In the rows, 128 means zero.
The rows of D fall into several groups, which share some directions, and each row is roughly a mix of its group's hidden directions.
D:
137  126  87  112  72  137  151  124  122  128
128  140  83  121  106  136  182  121  117  129
167  84  92  120  103  134  125  111  122  129
75  168  140  137  153  123  130  140  109  133
81  154  145  144  161  121  136  148  101  122
155  118  135  154  168  105  87  141  114  135
139  148  102  123  86  132  176  131  111  143
131  108  150  148  94  138  125  92  95  157
154  109  119  168  154  166  153  121  113  128
134  134  106  119  74  131  165  134  112  152
110  124  78  90  130  111  129  155  106  127
132  124  98  126  101  119  178  108  158  143
99  160  131  97  93  93  112  123  124  115
122  141  158  158  157  98  90  144  135  112
122  125  133  151  93  154  95  116  151  167
158  129  104  141  163  108  97  99  154  127
132  160  141  105  162  98  149  165  114  129
141  109  99  105  76  147  154  128  117  127
107  149  141  134  96  98  83  108  115  116
137  132  177  127  178  137  137  127  153  122
120  124  99  104  110  148  184  124  130  108
134  143  140  134  140  111  61  119  117  144
99  98  104  144  164  139  111  91  130  141
145  117  100  117  143  117  172  164  126  98
143  129  91  118  173  149  150  140  107  152
97  147  121  146  141  96  77  145  131  122
99  128  97  113  128  120  174  141  135  165
123  131  132  124  169  107  136  181  102  125
117  128  135  160  179  102  93  130  121  117
138  106  132  93  90  166  147  118  147  145
129  139  131  140  136  105  161  81  157  157
135  117  145  147  164  105  137  170  99  105
117  136  162  151  182  110  104  134  135  123
138  131  99  100  87  155  167  120  121  127
124  137  122  100  142  88  76  141  123  144
157  108  156  131  105  142  158  108  169  134
88  135  141  122  86  90  146  138  133  113
154  123  125  132  129  121  165  182  126  101
88  157  165  143  156  115  116  146  121  144
107  130  122  135  96  85  139  100  121  165
128  128  169  152  168  110  89  138  124  129
167  138  130  128  136  158  180  135  150  128
137  147  150  122  161  96  80  137  133  111
118  124  140  160  125  133  191  132  142  112
117  168  113  108  167  111  112  151  153  112
152  149  115  84  164  119  112  133  159  118
131  124  158  138  113  105  67  118  141  125
105  137  165  131  183  133  101  126  127  129
169  131  135  167  127  149  146  161  154  124
100  138  116  128  134  144  181  163  128  105
153  141  136  108  148  138  93  157  114  86
135  148  164  113  158  138  104  159  103  102
76  147  161  138  156  124  119  151  115  128
151  117  123  135  158  94  142  158  107  90
145  107  146  144  100  150  149  96  95  153
106  115  143  148  185  112  109  130  149  111
90  133  112  121  156  90  119  144  142  93
101  160  121  116  146  121  86  167  117  120
123  99  142  145  169  110  83  126  147  119
116  110  107  153  99  141  148  99  93  156
141  124  114  121  60  123  143  140  128  148
170  124  157  124  138  145  170  139  151  109
146  131  112  150  146  144  183  131  104  103
106  106  128  99  86  107  99  123  156  119
165  130  122  151  181  144  143  138  107  132
140  96  147  173  100  125  138  97  113  142
148  101  127  152  163  113  82  138  121  145
130  131  114  155  137  147  188  129  104  113
121  121  117  131  142  131  158  177  146  87
166  90  113  120  113  131  152  121  165  107
85  168  165  128  152  134  125  144  119  124
125  139  146  121  112  124  62  105  137  138
126  133  155  140  196  125  130  119  139  132
138  131  139  135  103  154  158  86  120  166
144  126  109  121  123  156  176  145  170  123
109  116  140  104  81  115  97  115  159  117
132  112  149  139  139  109  68  135  140  154
172  87  116  112  107  139  136  108  140  154
176  92  117  121  113  128  132  113  168  120
113  118  127  144  108  150  193  128  132  116
116  137  144  118  166  136  73  110  111  124
146  123  150  141  148  92  79  139  140  107
87  147  108  124  132  140  110  133  80  106
85  167  151  135  164  129  127  140  109  122
133  95  145  149  89  135  138  90  111  150
138  117  126  157  117  153  117  83  168  143
129  174  137  137  140  128  83  126  97  110
143  129  143  126  185  141  102  132  121  94
155  131  118  138  176  159  161  140  118  145
146  117  133  170  115  130  167  89  129  146
147  122  140  155  133  98  98  83  109  145
108  120  141  111  76  133  105  105  159  118
116  148  143  143  114  115  102  137  135  188
109  175  117  108  162  135  134  164  122  116
101  163  105  110  157  123  114  169  129  111
107  133  136  90  83  114  102  115  155  120
153  126  129  137  140  135  148  169  172  100
128  130  129  126  88  135  189  133  144  138
131  143  125  130  82  113  160  153  143  166
96  176  147  141  148  125  125  143  93  125
169  82  117  116  102  132  132  114  150  147
109  127  98  103  112  136  187  134  127  116
87  99  117  158  102  129  153  152  122  109
132  102  124  145  111  117  94  101  81  146
129  127  146  117  117  148  76  138  97  94
96  133  130  146  187  123  116  128  101  121
125  133  151  122  121  118  62  118  143  149
109  101  133  133  110  73  99  145  131  117
126  117  98  151  110  124  151  125  163  175
130  175  140  114  161  112  88  138  144  129
104  179  152  134  150  133  124  142  97  108
96  123  143  137  93  143  108  87  124  158
137  119  154  162  135  104  85  157  120  107
153  125  139  135  141  148  184  154  130  102
75  103  120  138  149  140  151  125  115  158
108  135  139  149  127  151  116  140  149  187
107  117  173  141  125  138  136  156  86  109
125  130  141  149  144  107  69  129  115  156
163  130  134  157  177  147  152  141  116  133
122  106  164  132  109  102  95  86  128  138
165  139  121  136  183  142  150  144  112  130
118  137  143  123  81  168  113  99  145  143
117  139  137  115  126  107  63  123  130  154
174  107  106  117  80  133  139  122  140  123
137  111  130  165  93  159  168  129  133  143
138  104  138  149  109  139  113  74  130  96
152  88  84  115  100  132  132  109  147  128
104  96  154  145  86  131  143  96  116  140
137  121  140  119  126  109  58  120  141  133
143  112  88  112  135  117  153  161  119  90
106  117  94  120  79  114  153  120  127  155
116  106  104  150  118  112  181  124  143  156
130  86  153  154  94  129  155  99  121  131
87  161  156  142  154  122  119  151  104  118
69  157  147  134  145  125  126  148  109  136
134  110  108  131  167  89  147  146  105  101
117  113  150  151  180  119  105  136  99  114
117  125  121  126  110  161  192  124  137  120
113  111  78  117  112  116  162  100  141  141
148  121  131  159  113  170  131  133  174  146
87  189  140  124  133  131  125  130  142  126
111  81  145  141  120  102  119  140  106  90
149  140  102  98  99  159  166  111  132  120
108  117  109  133  124  141  107  71  147  153
111  110  159  139  126  91  79  126  117  112
151  128  113  150  170  159  165  134  108  137
122  135  128  112  107  167  183  119  147  120
Which row in each list fits none of the groups? There is exactly one, and every other row fits one group, some only roughly.
    Z_788: 115  178  157  105  164  125  128  139  143  117
    Z_956: 138  139  128  150  174  153  149  146  110  163
    Z_235: 104  125  152  148  105  133  177  96  140  140
    Z_948: 96  117  110  146  141  119  106  92  131  172
    Z_583: 127  105  113  124  100  91  88  121  117  94
    Z_341: 137  98  125  141  127  161  180  121  141  102
    Z_827: 127  141  172  131  151  152  82  122  108  121
    Z_411: 114  132  138  158  112  117  108  86  105  166
    Z_617: 161  101  87  106  109  148  138  103  133  146
    Z_333: 129  125  118  99  161  107  141  164  97  99
    Z_697: 138  112  141  144  172  119  102  120  161  94
    Z_114: 141  83  140  144  153  108  83  133  129  117
    Z_851: 163  136  102  127  152  139  145  174  149  111
    Z_927: 173  87  115  111  114  130  131  150  158  135
    Z_938: 111  117  128  152  123  146  87  92  144  163
 -> Z_927
    Z_288: 160  143  112  140  159  121  153  150  164  101
    Z_914: 187  94  148  129  118  132  152  131  126  133
    Z_885: 127  136  139  125  110  145  190  129  142  98
    Z_48: 123  138  146  151  116  140  103  109  156  181
    Z_803: 147  123  145  145  157  167  169  143  149  142
    Z_589: 135  153  170  154  101  151  117  113  150  152
    Z_790: 135  74  93  123  114  136  135  125  94  131
    Z_319: 159  76  115  130  91  118  135  133  131  147
    Z_138: 117  135  166  129  172  148  92  146  114  136
    Z_139: 143  132  119  124  178  151  149  140  85  133
    Z_623: 111  100  135  130  73  119  124  108  146  99
 -> Z_139
    Z_504: 115  132  135  141  174  111  98  104  142  163
    Z_684: 107  158  154  123  175  150  137  131  115  100
    Z_11: 120  122  99  111  87  115  165  96  145  138
    Z_262: 165  80  114  125  86  134  138  124  125  134
    Z_791: 121  145  92  133  125  151  179  114  113  152
    Z_17: 72  163  118  126  134  133  99  131  109  135
    Z_304: 120  128  150  124  134  88  76  145  138  150
    Z_281: 144  149  137  142  128  144  98  87  162  157
    Z_724: 157  138  126  111  128  171  145  156  168  131
    Z_201: 162  154  123  152  163  121  124  145  87  115
    Z_83: 129  121  141  127  182  119  84  140  151  123
 -> Z_83
    Z_471: 156  115  141  95  119  148  152  127  178  121
    Z_121: 116  136  165  144  187  128  120  134  127  108
    Z_678: 147  118  119  115  76  129  164  152  142  109
    Z_49: 79  143  138  142  132  117  106  155  91  118
    Z_277: 110  87  138  152  93  128  166  120  145  118
    Z_774: 102  93  119  173  108  120  153  105  117  131
    Z_996: 115  111  152  168  86  132  135  101  134  150
    Z_987: 117  111  100  153  124  138  171  139  84  123
    Z_502: 134  138  81  107  108  135  163  152  111  152
    Z_129: 160  90  105  152  109  102  162  134  129  131
    Z_326: 157  125  128  125  131  162  178  124  148  97
 -> Z_502
    Z_355: 66  153  105  126  140  132  121  124  115  109
    Z_874: 154  159  166  123  167  115  100  119  125  116
    Z_128: 152  69  94  118  109  134  137  125  128  134
    Z_400: 148  138  130  117  149  128  104  184  146  100
    Z_614: 132  122  116  142  93  127  170  137  155  168
    Z_320: 127  120  150  142  133  155  64  120  117  126
    Z_490: 86  176  151  121  141  134  107  121  136  147
    Z_290: 137  106  128  101  138  130  154  147  175  94
    Z_823: 146  141  112  128  145  164  185  120  122  117
    Z_427: 118  134  111  98  140  154  180  147  144  148
    Z_401: 139  127  164  139  118  111  94  87  108  154
    Z_316: 115  122  103  112  121  97  173  128  169  133
    Z_843: 128  129  152  159  101  132  78  126  110  155
    Z_686: 140  129  143  123  150  125  79  115  97  91
 -> Z_316
    Z_510: 88  117  119  131  136  111  104  77  110  139
    Z_236: 92  113  127  142  85  152  124  121  132  168
    Z_505: 111  134  91  103  152  98  98  150  145  110
    Z_164: 119  140  134  97  154  142  85  127  105  92
    Z_252: 140  139  144  148  105  132  80  99  154  152
    Z_268: 114  182  113  122  160  114  99  144  140  135
    Z_552: 145  146  116  108  158  179  132  124  131  161
    Z_758: 173  134  112  134  157  135  167  124  127  160
    Z_877: 126  126  132  143  135  138  73  84  133  150
    Z_123: 124  124  117  120  141  143  171  186  130  128
    Z_107: 124  131  139  104  135  132  82  118  93  89
    Z_480: 119  156  129  109  119  166  176  155  132  132
    Z_354: 147  161  132  128  171  120  140  158  156  103
    Z_692: 100  124  134  107  87  82  105  137  137  123
 -> Z_758
    Z_160: 141  126  128  107  142  150  175  163  146  101
    Z_357: 106  90  145  145  78  136  128  124  104  138
    Z_472: 159  101  115  128  139  133  184  121  129  102
    Z_455: 125  140  151  117  158  157  73  132  118  116
    Z_824: 134  138  113  110  70  117  140  105  100  143
    Z_382: 145  118  192  135  147  130  144  152  119  128
    Z_228: 128  103  98  122  158  105  168  161  120  121
    Z_248: 99  129  107  116  104  75  105  129  106  121
    Z_845: 116  179  121  103  173  113  118  134  132  129
    Z_367: 87  159  116  132  137  118  107  162  162  123
 -> Z_824
    Z_871: 152  154  148  135  126  128  76  114  144  160
    Z_742: 148  128  111  108  140  107  116  179  107  97
    Z_925: 102  116  123  118  100  155  112  76  141  139
    Z_431: 170  108  113  116  130  144  126  89  166  122
    Z_361: 149  115  77  123  144  116  145  161  152  112
    Z_646: 74  164  128  112  149  145  133  126  103  123
    Z_567: 90  125  100  109  103  140  131  107  137  171
    Z_772: 132  112  130  157  114  144  171  99  92  146
    Z_413: 167  120  129  143  162  154  158  143  98  135
    Z_906: 106  125  140  155  133  157  148  92  158  158
    Z_982: 104  146  142  90  125  137  82  144  101  137
    Z_327: 145  129  85  134  121  111  168  131  159  154
    Z_786: 130  120  154  160  101  160  111  91  151  137
    Z_876: 179  123  113  119  88  138  160  122  120  136
 -> Z_413
    Z_545: 113  128  165  109  139  127  87  143  109  90
    Z_974: 136  115  134  102  122  141  154  162  174  101
    Z_315: 80  157  151  133  131  128  109  152  94  128
    Z_640: 124  127  123  152  133  167  187  127  122  138
    Z_111: 145  111  106  167  107  130  122  107  169  154
    Z_473: 153  115  155  115  93  161  147  142  163  124
    Z_669: 128  114  147  105  118  102  83  105  167  126
    Z_134: 148  116  107  137  88  103  166  111  153  115
    Z_931: 81  151  121  137  171  126  102  132  130  109
    Z_337: 103  138  129  115  118  117  113  77  134  171
    Z_577: 137  140  115  124  101  104  173  128  162  157
    Z_120: 171  85  118  125  90  124  140  136  129  147
 -> Z_545
    Z_189: 124  139  119  108  145  129  150  174  160  92
    Z_291: 121  121  134  160  104  149  150  103  92  162
    Z_633: 153  127  140  104  123  156  166  145  170  116
    Z_563: 131  123  143  143  164  118  69  111  140  134
    Z_770: 107  139  186  143  138  152  106  141  116  144
    Z_924: 150  111  123  151  182  122  132  158  116  150
    Z_426: 135  139  117  122  149  100  186  157  134  123
    Z_368: 116  99  104  123  81  131  158  150  106  123
    Z_674: 111  132  115  131  160  176  169  113  126  120
    Z_415: 119  120  109  110  131  95  69  131  121  147
    Z_376: 138  113  150  136  151  140  83  117  100  92
 -> Z_674
    Z_745: 109  148  134  121  183  107  116  165  132  128
    Z_219: 155  126  111  133  76  129  161  138  99  136
    Z_292: 114  101  134  126  81  156  138  109  110  160
    Z_217: 129  151  114  86  153  115  79  116  134  133
    Z_555: 106  143  134  100  75  126  121  101  142  106
    Z_57: 120  121  105  121  149  82  174  115  119  116
    Z_559: 131  122  125  89  107  84  104  139  142  97
    Z_767: 130  138  162  131  179  135  112  118  105  96
    Z_245: 121  120  137  106  153  147  126  160  95  83
    Z_988: 145  140  122  129  133  156  182  126  127  88
 -> Z_745
    Z_197: 98  134  121  81  152  109  127  152  146  100
    Z_705: 117  132  166  124  168  146  88  124  105  118
    Z_213: 121  147  92  107  167  111  120  158  127  100
    Z_51: 109  184  165  127  120  130  125  152  115  118
    Z_73: 115  128  105  106  122  101  189  134  129  137
    Z_497: 129  141  109  132  113  167  175  102  113  108
    Z_725: 150  111  145  135  74  127  130  90  125  145
    Z_494: 80  170  159  131  122  123  126  153  128  135
    Z_701: 121  148  162  152  131  147  147  115  162  168
    Z_261: 166  124  129  117  159  166  164  142  143  135
    Z_243: 71  139  156  134  154  124  102  138  138  127
    Z_519: 109  114  93  123  118  98  171  118  135  160
 -> Z_725
    Z_457: 170  128  131  144  162  111  153  165  147  126
    Z_463: 90  137  113  98  98  106  141  108  120  162
    Z_157: 125  123  99  96  147  135  152  176  115  106
    Z_27: 134  121  116  114  152  88  86  104  141  154
    Z_205: 112  122  111  137  144  93  86  121  86  123
    Z_593: 104  120  113  109  85  99  101  105  123  104
    Z_538: 114  107  114  131  135  108  88  91  93  111
    Z_511: 132  102  163  151  106  129  173  128  144  103
    Z_918: 142  133  84  108  149  100  161  155  141  124
    Z_752: 158  88  88  142  116  116  148  121  153  116
    Z_683: 119  130  128  113  109  71  92  133  126  104
    Z_54: 107  121  124  132  95  142  81  91  122  146
 -> Z_27
    Z_184: 143  108  144  142  136  155  183  143  154  121
    Z_638: 111  126  99  127  165  92  96  144  113  106
    Z_323: 185  101  125  128  124  126  156  109  153  130
    Z_203: 118  148  116  155  114  124  83  121  99  165
    Z_89: 140  149  141  94  148  114  95  136  142  84
    Z_309: 104  131  148  111  108  76  97  147  137  132
    Z_707: 114  144  92  111  84  142  155  127  99  140
    Z_520: 118  145  165  110  137  140  81  118  94  126
    Z_488: 86  154  122  127  175  139  103  119  118  117
    Z_233: 102  135  116  145  154  86  105  121  88  121
    Z_464: 114  147  116  83  127  129  91  116  136  166
 -> Z_89
